In the data rows, the value 500 means zero.
Here are some points, each followed by its number:
[513. 560. 645. 450. 481. 637. 778. 331. 568. 642. 611. 371.] 0
[468. 200. 510. 357. 558. 408. 659. 210. 702. 37. 735. 367.] 1
[729. 565. 418. 403. 494. 551. 392. 596. 330. 376. 757. 588.] 2
[415. 403. 645. 521. 275. 313. 143. 553. 339. 462. 312. 794.] 3
[509. 468. 613. 351. 644. 664. 630. 589. 571. 403. 686. 260.] 4
[544. 477. 449. 426. 247. 314. 298. 713. 550. 649. 179. 773.] 5
[588. 344. 512. 499. 698. 585. 901. 403. 548. 474. 838. 327.] 6
[209. 764. 540. 373. 329. 478. 402. 495. 443. 360. 391. 730.] 7
[607. 420. 600. 591. 537. 575. 610. 448. 504. 465. 837. 428.] 8
[685. 549. 677. 359. 504. 278. 141. 678. 446. 341. 297. 481.] 9
[498. 340. 418. 714. 360. 454. 342. 746. 345. 277. 360. 684.] 10
Which point above is nearest to each new point by angle? Its number follows each.
[509. 597. 604. 457. 434. 406. 734. 288. 706. 630. 538. 470.] -> 0
[247. 699. 338. 692. 328. 658. 407. 481. 376. 591. 517. 611.] -> 7
[503. 414. 696. 415. 763. 316. 635. 627. 554. 505. 130. 370.] -> 9
[687. 321. 572. 428. 661. 295. 620. 541. 688. 672. 572. 473.] -> 6
[605. 591. 380. 289. 247. 323. 159. 705. 402. 727. 329. 698.] -> 5
[520. 647. 493. 345. 489. 639. 385. 755. 548. 686. 299. 652.] -> 5
[388. 513. 383. 547. 269. 442. 682. 358. 783. 744. 427. 475.] -> 0
[572. 269. 537. 586. 550. 415. 322. 209. 293. 525. 446. 794.] -> 3
[485. 574. 384. 372. 456. 279. 248. 605. 522. 624. 185. 812.] -> 5
[380. 635. 336. 549. 163. 386. 301. 574. 656. 824. 323. 766.] -> 5
[459. 616. 454. 692. 346. 528. 615. 396. 365. 514. 517. 614.] -> 7
[682. 194. 871. 305. 699. 455. 513. 588. 607. 458. 699. 229.] -> 4
[423. 517. 468. 488. 584. 721. 513. 322. 629. 597. 408. 495.] -> 0
[629. 619. 561. 685. 607. 708. 429. 334. 279. 348. 507. 562.] -> 2
[515. 724. 620. 413. 532. 726. 672. 449. 565. 649. 636. 370.] -> 0
[710. 433. 348. 561. 766. 361. 836. 402. 635. 455. 806. 397.] -> 6
[514. 552. 358. 800. 401. 583. 464. 384. 310. 462. 580. 635.] -> 10
[439. 680. 594. 559. 534. 649. 708. 482. 744. 790. 216. 198.] -> 0
